[[ 0.23 -1.78  0.72 -1.43 -0.60 -0.31 -1.09  1.41]
 [-0.77 -1.29 -1.48  1.30  0.24 -1.04 -2.73 -2.48]
 [-0.36 -2.35  1.08  0.37 -0.89 -2.02 -0.62  0.99]
 [ 0.46 -0.59 -1.53 -2.66 -1.57 -1.05 -0.62 -1.06]
 [-1.30  1.14  0.70 -1.04  0.30 -0.53 -1.60 -0.65]
 [-0.51 -1.77  1.25  1.73 -1.10 -1.50 -1.45  0.45]
 [ 2.18 -2.35  1.10 -2.07 -0.53 -0.09 -0.92  1.22]
 [-1.98  2.00 -2.19 -0.03 -1.33  0.50 -1.68 -1.82]
 [ 0.72 -1.93 -0.46 -0.16 -1.74 -1.37 -0.37  0.19]
 [-1.35 -1.57  0.92  2.29 -0.46 -0.97 -0.79 -0.56]
 [ 0.69 -2.21  1.12 -1.92 -0.36 -0.35 -1.80  1.38]] 0.99

[[ 11.47   7.95  19.65   6.80  13.01   4.50   4.47  16.27]
 [  6.82   5.59  10.76   7.93   7.95   4.77   4.85   9.87]
 [  3.32   4.17  -5.12   4.92   0.68   5.43   5.38  -3.30]
 [ -1.43   2.84 -18.42   3.67  -6.22   6.24   5.68 -10.81]
 [  4.35   5.54  -0.90   4.62   3.31   5.63   5.88   3.03]
 [  5.76   6.19   7.36   6.43   7.18   4.80   6.49   7.92]
 [  4.29   4.68   1.52   4.60   6.01   5.26   6.15   3.16]
 [  3.11   2.89  -4.69   4.81  -0.04   6.23   6.76  -1.08]] -3.30

[[  4.517   1.940  -1.459   0.983   1.095  -7.119  -1.625   8.011  -2.992
    6.755 -11.393 -14.819  -2.288  -7.397  -3.627]
 [  5.127 -11.910 -19.411 -24.752   1.527 -19.448  -4.437  14.338   4.190
   12.827 -12.930  -9.909 -21.976 -21.510 -14.455]
 [-15.422 -11.969   6.044   6.185 -10.411   2.913 -25.859  -3.589  22.081
   -4.278 -10.736   2.114  15.004   5.949   0.559]
 [  4.272  -7.178  -8.554 -12.322   4.968 -16.054  -1.077  11.374   0.905
   11.559 -22.035  -9.545 -14.492 -19.805  -6.254]
 [ -7.299  -6.254  -0.179  -0.194  -9.154   1.800  -8.732 -11.777  -5.709
  -14.306   1.456  -0.380  -3.072  -1.939  -2.373]
 [-16.586 -19.883  -9.275  -9.900 -12.195  -4.833  -8.106  -6.132   1.845
  -10.659   6.692   6.495  -6.820   3.460  -5.658]
 [ -2.185  -0.275  -3.353  -1.558 -14.883   3.001 -13.546 -18.232 -14.139
  -15.705  -2.380 -17.871  -7.868  -9.489   1.256]] 0.559

[[ 0.57  0.42  0.27  0.28  1.52  1.02 -0.04]
 [ 0.64  0.82  1.51  0.65  1.05  1.55  2.08]
 [-0.50  0.08  2.37  1.89  0.54  1.75  2.04]
 [ 2.82  1.33 -0.41 -0.23  0.92  0.49 -0.13]
 [-1.77 -0.43  1.70  0.26  1.55  2.03  0.40]
 [ 0.36 -0.16  0.75  0.47  0.62  1.23  0.29]
 [ 1.01  0.86  0.69  0.73  1.08  0.69  0.35]
 [ 1.91  1.78  0.24  0.51  1.27  0.48  0.29]
 [ 0.81  0.01  1.22  1.35 -0.04  1.70  1.11]
 [ 1.57  1.64  0.58  0.90  1.20  0.68  0.29]
 [ 1.78  1.21  0.27  0.36  1.32  0.43  0.22]] 2.04

[[-139.514 -118.409 -119.076 -137.497  -97.571  -47.540   10.968   63.370
   109.531  126.118   84.642  117.770  119.317   82.129]
 [ 135.963  154.707  155.784  139.182   96.514   49.094   -6.584  -63.640
  -116.831 -148.202 -160.707 -152.530 -125.203  -82.704]
 [ 134.936  154.707  155.784  136.059   94.754   47.460  -13.196  -69.022
  -117.502 -147.996 -160.253 -152.243 -123.926  -82.933]
 [  -4.191   55.993  106.214  139.182  153.573  153.790  130.022   89.890
    40.089  -19.702  -74.576 -119.897 -149.904 -158.982]
 [  -1.301   53.641  104.331  137.459  153.573  153.790  132.977   95.593
    40.618  -15.213  -73.773 -120.172 -150.035 -158.174]
 [   1.791  -56.194 -106.275 -138.460 -114.342 -121.007 -134.213  -96.675
   -42.449   18.093   75.048  117.770  119.317   82.129]
 [-139.278 -105.497  -56.594    3.906   56.839  107.680  132.977   95.593
   109.531  126.118   84.642   39.067  -19.909  -79.795]
 [ 135.963  100.659   53.179   -4.207  -61.196 -107.448 -136.342 -112.651
  -127.167 -131.261  -89.685  -33.812   23.260   76.962]] -82.933
---
[-21  40 -51   1 -16] -> -21, -16

[[ 14   0   8  23 -21]
 [ -6  -2  25   7 -12]
 [  5   8 -45  14   0]] -> 14, 0

[  5 -22  45  38] -> 5, 38

[-11   1  44 -13 -21] -> -11, -21

[ 52   6 -17  -9 -22 -28] -> 52, -28

[  0 -20  46  -7  22] -> 0, 22

[[  2   5 -37   5   7  14   2]
 [ 13   8   9  -5 -18   6  -2]
 [  9  11  22  31 -30  10  -2]] -> 2, -2

[  1   7 -50   4  14  17] -> 1, 17

[ 19  38 -20  28 -30  -9] -> 19, -9

[  5  44  -4 -16] -> 5, -16
---
 21  17  40 -35  36  34 yields 34
-23 -28  -8 -42 yields -42
12 18  2 44 yields 44
 22  12 -50 -52  46 -18 yields -18
-28  46 -46  -5 yields -5
-41  25  -6  16 -12  -7 yields -7
-9 38  3 -1  1 -5  3 yields 3
---
17,2,6,-15,34,15,12
-18,51,-23,-20,-13,-4,7
2,45,-8,-24,-45,1,1
result: -4

-7,18,12,-11,-1,2,-10
-39,1,6,-12,24,-31,-14
5,3,5,-8,15,-27,18
result: -31

-15,19,-14,52,1,49,0
-10,6,-6,-17,7,-4,-9
11,6,2,-4,-9,3,1
result: -4

7,42,-4,-5
-21,26,-2,29
9,5,34,17
result: -2

-6,-13,-21,37,-29,-11
-3,-10,-18,40,-28,-8
15,14,6,17,-1,11
result: -28

-39,1,-23,36,25,-19
-24,-24,-26,21,-4,-10
-36,-4,36,38,31,-5
result: -4

1,-1,1,1,6,0,-3
21,-3,-41,39,-47,35,11
-9,-1,35,-24,20,-12,-3
result: 35

-52,-4,-51,-34,-3,-50,-41
-8,-18,-18,-19,5,-19,1
-46,6,-42,-25,0,-39,-38
result: -19

8,22,-1,-1,8,1
-50,-3,-17,0,13,10
-47,-16,-40,-8,9,-7
result: 13
---
[  0 -41 -16  49  -9] out -41

[[ -6  -7  -1 -34]
 [-14 -19 -11 -41]
 [ -4  39 -17  46]] out -7

[[ 42   4  -5  26   5  27   8]
 [ 19  -3 -33  18  15  16 -25]] out 4

[ 37 -35 -13 -37 -40] out -35

[[ 38  32  -6  23  -7  36]
 [-11 -14 -10  -3   7   0]] out 32

[ 30  31 -26 -39  19] out 31
---
[[6693 5520 3617 4606 5773 8836 3309]
 [5904 1816 4984 5223 5387 8015 5426]
 [5441 2587 8480 7874 5781 6902 6647]] result: 5441

[[-25  31  10  10 -16 -13]
 [ 18  20 -30 -17 -19 -22]
 [-10  15  -8  42 -30  -5]] result: -10

[[1 3 0 1 6 7]
 [5 5 4 6 5 5]
 [8 7 9 8 3 4]] result: 8

[[76  2 46 31 53 23 37]
 [16 69 52 58 50 34 61]
 [51 45 20 51 17 85 49]] result: 51

[[-200  661  485  496 -255]
 [-589 -205  201  674  341]
 [ 577  487  378 -311  753]] result: 577

[[164 116 200 105 200 121 242]
 [209 162 175  83 172 125  62]
 [201 172 203 244 198 107 149]] result: 201

[[883 134 588 675 782 713  21]
 [309 866 404 673 250 693 953]
 [590 726 188 834 393 916 142]] result: 590

[[ 92 104 117  95 115  64  99]
 [155 131  82 172  84 239 104]
 [ 72 101 100 105 117  10  43]] result: 72

[[7967 1695 6130 2818]
 [6773 4993 5035 4756]
 [9758 2122 8595 4303]] result: 9758
---
-17  38  22  -8
-10  -1 -10   0
 -5  33  27  -6
=> 0

 25 -25  -2  52  -6
-16  35  48  -6  46
=> -6

-38  43 -31 -32
-19  12  26  39
=> -32

-31 -36   8  12 -27 -12 -40
-15 -13   1   0  -5  -5  -8
=> -40

 22 -38 -20 -38
 16 -51   5  -2
-26   7 -39  51
=> -2

 29 -18  15  21  43  41 -11
-10  19  30  31  20   1 -10
  8  17  -8  -5  15 -24  20
=> -10

  1  11   7  -4 -22  -6  12
 29   1 -45  -1  -3  -1  28
  2   2   2   9  -4  16  20
=> 28

 11  26 -27  27 -18  23   8
-11  11   5  -4  16  37   0
=> 8

-18  26   5 -28  -1
-26 -15  11 -43   6
=> -1
